In the data rows, the value 128 means zero.
Every row has a hidden score from 0 to 40. What is each row's score? 20 is about the middle. The score is a weighted sum of the row's numbers plus the product of two more (or one squared), each taken from its middle value.
108 110 144 147 150 120 111 91 135 82 168 133 111 125 164 130 134 116 159 145 133 116 125 161 172 103 90 122 129 155 111 117 ~ 8
96 90 119 128 143 140 135 134 163 123 129 148 114 121 120 136 85 149 135 131 138 126 138 113 123 125 110 110 133 149 135 101 ~ 23
117 103 144 116 135 144 147 154 138 153 125 124 121 116 108 133 100 148 146 118 109 122 94 121 145 148 114 103 155 125 151 126 ~ 23
169 177 93 125 92 139 155 161 75 163 74 113 166 112 103 98 148 141 103 125 100 170 119 86 122 144 136 140 125 142 158 173 ~ 20
101 87 130 115 144 121 146 131 151 125 140 142 111 137 106 118 88 131 146 114 141 116 135 121 139 141 112 100 150 131 141 98 ~ 14
77 116 142 153 146 171 94 113 151 92 162 141 106 102 173 166 116 141 121 137 118 94 90 165 123 132 132 138 118 133 110 131 ~ 22
138 136 116 94 119 109 109 142 106 171 90 164 121 150 75 138 141 106 92 119 160 141 149 85 75 128 166 113 110 117 135 131 ~ 22
138 141 120 160 150 145 124 132 116 116 112 108 143 143 143 103 130 156 138 155 118 161 116 112 133 133 121 137 126 156 138 163 ~ 24
81 109 132 142 130 183 90 116 155 91 159 161 108 89 170 173 111 134 93 122 126 84 111 162 119 116 139 133 89 139 100 118 ~ 32
158 127 130 117 89 126 193 163 141 170 129 92 149 121 114 117 112 134 135 104 116 109 136 129 119 165 149 127 163 64 130 100 ~ 10
121 137 162 156 170 146 119 133 121 116 139 89 140 134 155 120 138 156 161 150 95 144 65 146 170 149 114 121 150 150 154 159 ~ 19
124 141 95 137 122 145 102 122 122 102 128 149 147 124 149 131 139 123 75 119 145 117 150 129 115 106 142 161 84 145 100 123 ~ 21
100 97 152 117 129 141 130 116 172 158 149 129 98 104 132 183 95 144 151 135 116 97 109 157 107 130 124 103 140 94 132 118 ~ 19
112 89 150 128 134 157 127 123 167 145 147 153 92 100 128 158 83 138 151 129 114 106 118 135 130 127 101 80 120 130 120 123 ~ 24
120 114 100 85 86 125 143 124 134 142 123 169 117 80 98 144 100 113 109 99 123 111 155 107 127 108 108 123 118 143 125 97 ~ 27
121 139 139 132 124 135 145 135 129 149 121 119 116 120 120 134 122 123 131 142 134 115 107 141 97 165 159 120 154 91 141 134 ~ 36
128 107 136 100 105 141 155 142 158 175 131 135 120 106 111 161 98 131 131 109 127 95 128 132 104 138 139 114 139 79 132 100 ~ 15
141 170 105 140 120 123 117 106 93 105 108 119 149 108 153 104 158 131 119 136 106 160 127 132 151 103 111 166 110 177 130 161 ~ 21
159 150 141 181 151 122 127 117 106 85 136 100 138 175 154 74 157 126 157 167 131 179 130 133 146 145 121 119 131 146 112 168 ~ 17
100 133 151 156 153 164 116 140 126 89 139 112 127 126 163 129 137 141 112 133 129 109 84 156 132 161 153 136 141 120 119 140 ~ 25
130 151 115 138 106 119 141 116 125 129 121 128 124 112 133 137 134 116 119 138 133 134 146 136 92 138 145 153 130 110 117 128 ~ 22
136 140 117 133 164 95 82 122 122 122 117 114 154 170 132 135 161 136 128 140 148 152 139 117 129 90 133 159 108 145 126 137 ~ 30
117 110 140 152 149 127 131 119 139 99 144 122 118 149 138 111 116 133 156 145 129 137 125 134 146 134 112 119 135 144 128 133 ~ 15
122 139 128 137 105 121 165 116 141 144 128 116 100 100 133 156 119 117 151 152 127 121 123 149 87 155 150 125 157 86 132 136 ~ 16
124 107 107 124 122 136 145 129 146 127 117 157 114 112 110 135 93 130 126 123 138 133 160 107 109 119 116 108 116 144 120 112 ~ 22
134 152 85 126 104 118 116 119 105 125 100 164 129 124 115 130 148 100 85 135 163 143 170 109 78 110 158 158 89 139 108 135 ~ 22
157 141 127 111 101 119 193 176 119 163 110 90 152 142 98 103 128 121 125 107 127 126 129 115 109 181 164 130 171 65 139 120 ~ 10
112 112 123 119 144 99 158 137 117 111 124 109 146 150 100 89 123 128 141 116 149 132 126 111 155 144 127 139 176 133 159 99 ~ 13
140 114 164 152 136 137 107 85 139 93 175 141 94 121 168 129 139 109 165 150 111 125 131 167 155 115 91 96 105 138 92 142 ~ 31
165 144 107 112 115 74 131 124 134 175 104 112 139 155 101 142 143 120 154 140 143 156 165 111 96 98 135 142 132 98 140 122 ~ 19
137 134 145 113 116 125 163 152 134 156 119 108 127 125 114 131 122 130 131 127 128 119 116 130 102 166 157 125 160 79 140 123 ~ 17
186 162 124 132 89 123 139 120 97 131 126 137 130 129 125 100 155 94 130 123 118 155 158 126 130 128 121 109 104 131 109 155 ~ 16
138 133 106 118 123 127 116 144 118 129 116 138 146 141 119 126 140 128 89 112 138 126 144 117 111 119 154 146 105 129 114 120 ~ 24
137 124 122 125 135 113 164 144 111 127 113 115 132 154 100 83 128 118 139 121 137 147 137 110 135 156 128 112 157 118 140 124 ~ 13
113 109 111 121 121 109 136 109 140 102 144 150 122 123 121 119 117 107 132 121 145 124 160 130 139 112 104 127 129 145 121 99 ~ 12
111 100 120 135 155 160 151 166 152 146 94 122 132 134 107 123 77 171 140 135 126 144 115 86 103 158 121 106 144 137 152 134 ~ 25
145 156 110 106 104 79 160 127 79 105 114 116 157 142 109 76 162 98 116 109 140 150 146 112 163 136 126 151 151 141 143 108 ~ 6
100 134 151 161 175 156 95 128 124 82 151 107 142 145 174 131 144 148 113 139 124 116 86 158 154 135 145 152 128 143 125 135 ~ 20
75 109 155 131 158 164 82 120 144 124 149 158 94 112 142 170 112 135 111 139 132 96 85 149 108 140 144 107 117 132 123 130 ~ 30
106 114 96 92 108 115 153 132 125 130 114 146 134 101 94 124 108 128 116 98 136 123 142 104 134 120 116 131 143 146 146 94 ~ 14
111 137 128 146 128 148 119 128 137 103 145 123 132 116 161 143 134 130 114 134 122 115 124 148 126 127 135 153 114 125 107 126 ~ 19
128 122 114 127 151 147 68 146 124 110 123 150 169 157 136 129 147 142 68 97 145 110 142 112 142 92 139 162 75 161 106 112 ~ 23
84 80 146 94 137 117 150 125 151 117 156 140 110 114 106 135 90 120 147 97 142 96 124 130 159 133 106 103 162 128 140 75 ~ 15
134 127 117 141 122 122 128 103 122 108 143 140 121 125 135 116 134 112 134 131 127 139 147 132 143 111 107 125 115 152 113 134 ~ 18
91 90 106 110 131 132 143 132 155 126 119 157 115 101 102 145 77 142 122 110 141 115 150 104 116 114 111 125 137 155 137 86 ~ 22
132 126 109 120 168 118 55 135 121 121 116 136 174 174 134 128 158 139 93 119 150 139 147 109 144 63 129 159 74 164 118 123 ~ 17
141 162 122 136 155 104 110 142 98 112 103 96 170 182 129 101 171 125 118 137 148 159 126 120 131 130 153 162 132 129 136 147 ~ 10
127 125 104 101 124 118 90 121 127 157 102 175 120 129 94 154 132 111 88 120 157 132 160 105 85 96 148 122 85 134 118 124 ~ 24
127 156 133 148 154 105 108 120 105 120 107 114 132 165 126 123 162 127 125 157 146 158 115 122 104 131 152 148 131 125 138 147 ~ 18
150 128 142 160 157 149 148 162 121 144 105 100 136 166 118 89 120 155 152 149 114 161 105 109 124 176 135 102 152 127 146 167 ~ 18
173 155 142 142 115 153 133 138 109 145 121 117 132 127 132 104 144 132 136 138 92 153 108 127 135 139 127 100 120 123 129 176 ~ 25
146 133 148 122 143 88 142 129 134 174 118 83 133 164 106 135 141 134 172 147 131 147 117 125 110 145 143 124 167 80 160 144 ~ 24
110 108 134 147 156 164 127 146 145 143 114 121 128 124 135 131 98 164 146 146 105 144 98 116 124 145 116 115 130 151 144 147 ~ 26
149 141 143 179 165 130 129 125 116 96 131 94 135 171 157 82 150 137 163 160 121 172 112 133 145 148 119 125 137 138 126 168 ~ 17
171 156 142 128 110 132 136 136 90 145 119 108 135 131 125 97 157 124 134 126 100 149 108 124 151 147 126 116 134 126 132 166 ~ 20
116 111 128 128 145 172 107 159 143 101 150 121 166 127 160 136 125 151 86 92 120 86 117 138 163 114 139 157 103 132 103 100 ~ 17
130 144 135 134 103 139 177 151 124 142 125 111 120 116 120 120 121 120 122 124 125 119 117 141 100 186 166 127 167 74 128 128 ~ 20
181 174 119 160 106 125 115 105 89 107 128 121 130 127 160 100 177 104 125 145 106 166 135 136 146 112 113 130 95 155 107 174 ~ 19
151 141 171 169 164 137 122 126 114 114 138 85 132 159 157 98 151 145 164 155 100 155 80 144 165 157 116 106 146 135 137 176 ~ 20
118 117 133 125 160 115 86 122 142 136 135 128 131 147 137 160 134 139 136 136 136 127 126 137 127 95 120 138 114 133 131 126 ~ 24
115 140 135 148 160 140 103 120 130 103 137 118 135 142 158 133 147 136 120 137 131 125 107 144 130 127 137 154 125 136 122 139 ~ 21
135 158 108 154 139 96 112 102 119 108 116 115 130 150 151 130 161 121 134 158 145 160 152 138 109 98 131 174 119 134 118 140 ~ 17
110 96 121 119 121 135 135 113 158 122 138 164 97 109 118 139 92 123 137 123 134 119 156 124 124 112 96 103 118 144 117 106 ~ 19
147 168 110 152 127 92 131 126 110 112 121 86 158 161 147 105 166 129 137 148 136 159 141 130 124 126 144 180 137 123 130 138 ~ 12
117 105 126 121 147 128 164 165 132 145 98 115 129 143 89 107 94 147 142 119 135 132 120 93 126 163 135 110 166 123 162 113 ~ 21
103 102 159 136 141 138 132 122 178 143 158 101 116 113 156 173 103 150 168 131 106 95 100 163 135 127 116 126 147 96 137 112 ~ 20
127 141 126 124 122 119 132 119 124 148 114 138 108 130 112 142 132 119 119 141 141 135 130 122 89 137 150 125 137 109 134 137 ~ 19
130 127 134 122 154 121 100 147 123 129 121 112 156 163 130 130 141 145 117 121 137 131 120 123 142 117 138 138 122 125 131 124 ~ 12
137 84 167 96 106 133 143 121 156 151 161 165 87 106 108 144 91 97 145 103 120 91 137 136 140 138 105 56 124 97 110 102 ~ 23
118 143 96 129 130 128 134 136 109 124 95 116 151 116 123 110 126 156 122 141 124 155 117 104 130 126 117 154 134 169 148 145 ~ 17
138 143 126 113 147 88 106 133 106 167 87 128 126 174 81 125 157 116 127 144 161 164 129 103 79 135 163 114 136 110 158 150 ~ 17
158 174 102 102 69 108 123 100 84 115 121 148 137 80 133 114 165 102 104 113 105 133 147 130 154 87 106 165 106 159 117 130 ~ 23
97 98 117 102 105 135 117 100 154 125 153 167 102 78 131 167 97 121 123 109 120 100 136 136 148 91 97 123 109 157 121 102 ~ 28
123 147 103 161 157 133 122 130 113 100 103 102 149 143 143 102 137 156 130 158 118 168 113 110 137 128 116 160 134 171 147 153 ~ 19
118 117 150 112 129 113 129 122 118 114 155 121 122 118 131 116 135 119 148 115 119 120 109 142 173 132 110 118 153 135 138 110 ~ 16
138 122 93 115 121 128 83 120 133 124 120 156 146 131 131 150 132 131 91 110 144 118 167 116 118 67 131 158 72 151 104 109 ~ 19
182 182 104 174 120 161 128 149 82 142 73 102 163 138 144 92 155 160 121 160 89 195 113 96 113 145 137 141 106 154 138 206 ~ 24
124 110 135 113 124 113 149 123 130 118 146 135 115 131 114 111 124 107 139 118 138 124 140 130 150 130 113 111 146 123 126 100 ~ 14
107 123 155 120 122 124 132 121 145 161 127 137 84 119 104 166 111 118 143 148 134 116 107 130 75 160 153 97 153 88 149 135 ~ 23
124 108 139 118 124 147 139 142 140 150 127 140 117 105 111 136 97 138 139 111 117 117 114 118 130 136 118 94 132 132 140 126 ~ 25
115 146 117 148 156 142 94 124 112 86 131 119 148 146 158 119 157 136 100 136 140 134 119 134 132 117 145 171 107 149 112 137 ~ 20
154 139 150 172 146 137 117 112 120 101 137 118 119 153 164 102 149 127 158 166 118 160 123 140 141 132 112 114 112 145 107 169 ~ 19
134 151 98 142 148 107 146 137 94 95 106 102 165 155 126 78 146 135 130 140 140 176 133 110 145 136 125 165 154 160 148 133 ~ 13
114 124 114 85 103 102 145 123 114 128 132 142 132 96 105 129 124 115 120 95 126 103 133 122 159 119 114 133 144 142 142 94 ~ 19
153 156 104 93 74 122 157 138 92 163 100 141 140 92 95 116 134 123 96 108 113 133 136 94 133 127 120 137 124 138 143 134 ~ 18
167 147 129 122 108 89 174 157 121 171 110 83 154 156 107 113 138 126 147 123 130 137 141 113 118 146 147 146 164 73 141 119 ~ 11
160 134 132 129 145 67 132 127 144 168 120 70 154 174 122 136 142 145 183 149 124 153 139 129 132 100 128 141 159 97 153 130 ~ 23
118 120 153 115 134 117 147 138 106 129 133 108 132 130 115 109 128 133 140 116 122 126 98 127 169 154 120 119 169 129 157 124 ~ 12
120 132 139 148 138 116 112 92 119 77 159 127 116 128 164 114 151 112 149 142 123 132 129 161 170 112 102 134 126 159 111 130 ~ 16
160 130 118 112 95 112 165 143 108 141 113 136 134 133 95 93 133 103 124 113 139 149 162 102 123 144 134 105 130 115 127 123 ~ 19
146 122 146 140 133 141 135 127 131 138 136 128 120 127 132 118 116 130 148 140 111 132 115 132 137 139 112 94 128 132 123 147 ~ 18
181 162 138 119 103 114 163 159 77 158 109 109 146 146 101 70 153 111 129 121 116 157 127 105 138 161 137 104 144 109 139 162 ~ 29
105 105 165 118 144 155 130 156 150 153 148 115 121 124 125 150 102 146 127 117 113 90 85 145 131 156 141 102 155 90 140 118 ~ 23
115 130 120 140 130 129 116 91 124 97 141 134 124 108 152 133 134 119 136 136 115 133 132 143 151 99 93 145 115 168 121 133 ~ 20
122 121 123 121 141 146 84 150 124 128 119 147 146 146 121 132 135 132 80 108 147 108 129 115 126 116 144 135 94 134 120 120 ~ 26
110 143 126 131 111 141 136 118 128 129 124 148 105 113 124 142 119 110 107 142 140 116 125 137 82 144 153 128 122 110 116 137 ~ 39
153 154 77 100 95 129 176 180 84 171 56 116 167 127 75 94 126 144 98 111 121 164 136 64 108 152 143 142 143 132 166 142 ~ 14
141 144 117 117 90 103 111 76 109 105 149 154 118 89 149 128 151 88 120 114 114 124 151 144 160 83 98 139 95 159 105 121 ~ 26
114 141 106 173 162 143 110 118 124 87 109 112 137 128 164 121 134 157 142 167 122 164 114 118 134 110 103 163 120 187 138 162 ~ 21
126 100 116 106 109 118 152 130 141 133 131 153 113 120 98 117 102 108 131 116 145 123 160 111 126 131 117 105 135 126 126 103 ~ 18
109 110 135 131 140 146 131 127 142 132 138 133 123 111 128 135 105 145 142 131 114 123 115 125 138 126 111 115 133 142 138 133 ~ 22
124 141 123 146 108 133 148 107 148 115 142 121 115 100 157 145 121 122 136 143 119 118 130 156 105 136 139 151 134 110 116 127 ~ 24
133 146 88 123 144 117 73 124 102 106 97 160 155 157 120 124 167 116 69 125 162 152 162 100 104 86 152 165 68 165 108 133 ~ 23
136 146 138 145 131 146 119 125 107 127 126 113 136 118 148 120 143 143 139 135 102 144 100 136 149 129 109 127 127 150 134 170 ~ 16
114 135 151 143 125 152 155 135 131 125 133 112 108 110 136 135 119 127 127 146 119 111 90 155 103 181 161 123 161 90 136 138 ~ 24
99 75 147 93 119 125 147 120 161 139 154 165 97 110 105 149 81 111 141 98 133 90 143 135 142 130 107 80 137 117 120 80 ~ 19
157 161 115 113 93 111 136 120 73 126 116 118 153 110 125 105 163 113 117 113 109 147 124 122 159 125 121 151 128 145 137 144 ~ 22
128 147 95 103 90 117 118 99 109 111 127 149 133 77 137 134 143 117 108 112 117 127 146 129 156 86 96 162 108 168 123 122 ~ 25
149 136 119 121 140 113 113 155 112 135 112 107 171 181 116 113 150 137 108 114 138 141 138 109 139 115 152 154 119 126 130 122 ~ 14
102 106 137 110 118 117 116 91 143 102 163 152 106 94 143 145 118 107 145 113 126 101 133 152 168 103 93 125 124 149 118 99 ~ 23
156 122 167 152 132 139 127 125 124 128 146 123 111 138 141 114 132 120 160 141 104 142 114 146 145 146 118 84 124 123 112 158 ~ 27
125 111 96 101 106 118 157 129 127 132 111 157 119 110 96 119 107 117 118 110 142 131 166 100 118 115 117 127 125 137 126 99 ~ 18
152 151 126 103 101 128 166 164 88 165 88 105 150 118 92 96 133 140 121 112 104 142 97 94 148 160 145 122 158 120 164 146 ~ 20
164 158 129 173 144 159 128 145 103 133 98 95 147 149 147 88 150 157 146 160 98 182 96 111 121 149 129 121 123 144 145 200 ~ 27
75 72 132 97 124 143 121 106 174 126 158 175 89 71 126 176 69 134 140 106 120 78 129 141 146 95 88 105 122 150 125 77 ~ 23
115 140 123 134 139 106 98 87 134 141 121 146 106 131 130 160 142 114 136 161 147 143 135 137 87 108 136 131 115 135 125 141 ~ 22
156 124 129 155 126 115 130 98 129 94 151 147 106 153 145 102 135 92 148 149 142 148 169 135 128 116 115 107 108 139 89 133 ~ 17
145 141 115 128 145 95 103 131 119 131 109 111 155 171 126 129 158 136 123 138 137 145 150 114 130 96 134 157 112 130 134 130 ~ 23
142 108 151 137 135 141 141 140 140 153 132 127 117 135 117 118 107 129 152 131 114 130 118 122 132 151 121 78 137 116 131 138 ~ 20
114 131 113 143 165 124 49 111 121 96 128 150 146 156 148 144 158 130 94 129 147 134 142 124 128 67 130 161 70 169 111 134 ~ 21
157 121 117 95 82 103 162 131 114 139 131 159 114 120 89 101 124 87 121 101 145 121 172 116 132 129 125 99 129 112 111 104 ~ 13
103 108 129 118 139 149 88 128 149 120 134 148 128 119 142 162 121 141 97 115 135 95 125 136 126 100 130 133 95 135 113 109 ~ 17
124 108 139 130 121 138 109 97 154 112 157 158 100 101 145 145 109 117 147 130 120 105 137 147 140 106 98 99 106 144 107 117 ~ 19
116 131 171 123 153 122 136 150 131 168 123 101 108 154 102 143 125 131 158 140 131 124 79 134 107 182 165 98 183 73 168 143 ~ 18
96 80 142 133 156 168 150 160 162 153 121 129 120 125 110 145 68 167 153 130 112 122 97 115 121 157 117 82 154 126 150 131 ~ 17
136 119 117 101 94 117 143 129 145 170 113 152 119 113 98 159 108 119 122 113 134 111 157 115 87 114 138 117 117 98 124 116 ~ 21
163 141 112 119 129 90 123 145 110 149 97 103 168 176 108 105 154 129 126 121 143 148 151 108 125 122 147 150 128 110 134 122 ~ 13
73 106 139 143 160 183 62 107 152 89 162 164 119 104 170 175 119 141 92 131 131 91 107 158 128 96 126 142 86 158 102 125 ~ 30
131 114 109 81 76 128 139 118 128 150 131 171 113 66 100 149 105 111 108 93 118 102 149 119 131 103 106 116 109 140 124 100 ~ 23
128 141 144 132 90 130 188 119 147 151 137 112 102 92 129 147 106 116 151 143 116 116 119 150 82 175 151 119 166 67 131 131 ~ 20
149 131 131 165 139 170 120 131 143 132 116 129 118 127 149 125 115 148 139 164 103 159 118 122 114 135 113 101 101 146 120 179 ~ 27
136 129 103 91 95 77 167 130 103 110 125 144 133 133 90 85 140 82 118 98 162 131 178 108 152 127 117 137 151 129 127 76 ~ 9
106 69 142 118 133 160 150 138 180 159 137 165 94 111 100 153 63 140 146 114 128 108 138 114 108 141 112 76 126 122 124 104 ~ 31
137 155 111 92 95 95 142 121 87 117 115 128 143 107 113 105 154 108 110 101 121 128 135 111 165 116 115 154 148 144 145 111 ~ 15
110 131 105 134 132 158 85 134 128 97 130 157 143 126 142 133 139 127 72 109 136 111 139 130 118 102 149 151 81 150 100 120 ~ 28
149 179 121 147 125 119 124 133 74 111 111 84 162 132 150 88 176 140 129 145 99 168 94 132 176 130 124 164 145 159 149 172 ~ 15
97 96 137 151 158 153 113 110 164 111 148 138 108 118 153 149 93 146 150 145 117 118 115 139 135 113 96 107 123 155 122 127 ~ 19
142 167 103 125 117 103 126 125 101 131 97 136 130 149 106 120 153 105 109 147 155 163 148 102 80 136 157 139 127 123 133 143 ~ 22
111 138 137 136 118 151 140 129 133 131 123 140 96 104 125 142 118 119 115 133 129 110 112 145 92 159 157 124 139 101 130 134 ~ 34
169 152 113 115 121 86 150 156 100 165 92 89 158 184 89 99 162 123 125 126 150 158 144 91 106 143 163 139 154 94 148 139 ~ 6
76 112 149 139 149 181 88 130 144 100 151 155 118 97 160 159 114 139 89 120 127 83 98 158 120 138 144 128 105 138 108 127 ~ 32
116 135 154 140 148 127 135 138 122 136 124 98 128 146 128 121 136 134 133 139 132 130 93 138 112 169 156 126 159 94 146 143 ~ 25
139 150 141 116 137 90 141 133 110 180 92 112 120 165 82 123 146 112 145 152 149 152 121 114 85 162 157 113 165 87 158 151 ~ 10
115 131 125 129 156 123 80 123 118 132 121 146 124 152 119 148 143 126 107 138 148 136 125 124 105 114 144 130 105 138 127 142 ~ 19
176 153 123 106 73 98 144 114 95 130 135 149 118 122 113 100 157 79 121 107 120 135 162 126 142 123 112 109 110 118 109 131 ~ 19
134 168 102 137 108 113 139 117 100 117 108 133 125 132 126 117 156 105 99 140 147 151 150 124 86 135 161 161 124 121 122 143 ~ 21
140 129 96 101 81 138 132 147 130 144 109 168 139 108 105 138 122 116 67 96 145 112 169 109 92 119 153 138 88 114 104 105 ~ 20
118 162 99 136 125 131 98 110 101 98 109 164 115 129 133 129 155 103 79 150 158 140 144 120 83 125 159 157 93 148 107 142 ~ 26
137 152 87 92 85 99 145 113 96 116 113 148 142 94 111 115 147 107 96 105 136 131 161 110 150 103 113 167 119 163 130 107 ~ 24
198 167 146 137 85 138 122 108 90 132 135 136 118 121 146 99 173 93 135 129 103 152 139 145 146 123 117 104 92 123 100 177 ~ 19
94 98 154 120 156 145 155 170 141 144 115 104 134 132 102 121 94 164 152 116 120 115 78 114 152 165 126 101 182 122 174 111 ~ 28
102 112 137 120 119 180 126 160 139 118 142 157 132 99 137 139 111 132 71 96 122 82 111 140 115 149 153 122 115 109 108 112 ~ 28
115 93 156 124 118 171 114 114 167 145 157 163 93 86 136 167 89 126 142 126 105 102 118 140 131 111 94 79 105 140 116 134 ~ 28
114 140 123 147 145 124 110 105 136 113 133 122 124 136 155 148 142 131 132 150 136 134 126 144 115 120 132 153 124 134 121 137 ~ 26
181 177 123 150 116 115 127 121 84 116 126 113 140 146 145 79 174 107 140 144 117 168 140 126 147 134 125 133 120 140 113 165 ~ 17
127 159 120 172 169 112 133 136 95 85 117 82 154 171 145 71 158 147 147 156 124 177 110 120 157 146 125 160 158 162 150 157 ~ 16
140 131 116 126 161 111 88 147 114 124 114 110 174 182 126 115 160 142 103 115 145 141 133 114 147 97 141 156 104 138 127 128 ~ 11
149 132 143 127 108 159 134 138 125 162 124 134 122 104 128 138 118 140 137 124 96 127 107 126 138 138 120 87 117 127 131 157 ~ 19
171 166 127 129 98 124 143 138 87 144 105 114 143 126 115 97 156 125 118 123 111 158 127 115 139 144 127 124 130 128 136 162 ~ 17
146 156 126 140 158 72 99 117 116 145 110 95 146 181 124 124 164 133 152 160 147 171 138 125 119 106 135 151 137 125 146 154 ~ 13
136 142 111 105 118 122 161 163 99 147 92 108 154 126 94 98 129 141 122 116 125 144 111 94 139 152 130 142 161 137 169 129 ~ 15
127 129 129 96 102 113 141 123 114 136 139 134 122 101 115 122 134 111 127 100 118 114 125 130 163 127 117 116 142 131 132 111 ~ 17
96 106 98 110 132 107 153 132 136 112 118 142 133 124 100 116 101 136 127 115 147 128 150 104 135 123 112 136 151 150 143 86 ~ 12
125 136 140 133 135 135 134 148 117 133 114 112 133 146 120 119 137 131 120 131 135 120 103 131 110 166 160 127 151 97 140 136 ~ 13
163 149 114 111 102 102 154 159 97 164 90 121 151 154 80 108 145 110 105 119 150 147 156 96 88 149 171 135 137 90 139 130 ~ 15
111 113 127 116 157 137 76 135 135 134 129 145 137 149 125 155 133 139 97 121 141 111 128 121 126 97 137 134 96 144 122 117 ~ 17
104 94 121 107 136 104 164 149 128 120 120 126 131 146 89 102 98 126 133 107 154 120 142 101 137 151 127 120 170 130 152 86 ~ 11
129 111 129 105 136 126 108 146 142 157 121 143 134 144 104 148 122 129 107 113 136 109 128 116 114 118 147 117 115 116 134 112 ~ 21
128 131 133 151 146 121 123 141 145 108 155 77 171 149 173 127 136 154 149 126 116 118 119 154 166 114 119 175 130 117 124 111 ~ 9
159 136 114 114 87 113 149 124 114 136 131 152 118 120 108 100 134 92 123 110 134 136 169 117 129 122 121 106 117 129 106 120 ~ 20
129 140 108 101 109 133 122 140 116 148 106 163 124 128 94 142 131 113 83 116 152 128 150 106 80 132 162 125 109 113 120 121 ~ 21
115 121 137 120 109 144 139 125 155 143 140 142 108 94 126 160 103 125 125 121 129 99 127 139 92 139 138 116 132 98 125 121 ~ 25
168 156 129 111 125 94 156 167 103 170 95 88 164 182 91 92 155 125 131 122 138 152 131 104 116 160 166 134 167 84 152 127 ~ 7
110 127 151 139 143 121 130 125 151 149 135 105 107 129 132 151 120 138 160 146 125 117 102 151 112 142 139 114 156 92 143 134 ~ 22
139 155 111 144 100 115 148 109 127 117 121 130 117 110 138 137 136 108 124 143 135 131 154 134 86 130 145 152 123 109 115 135 ~ 20
137 150 130 120 141 80 113 112 114 165 94 122 115 169 93 140 152 111 144 161 159 166 134 110 80 124 157 129 135 114 155 153 ~ 17
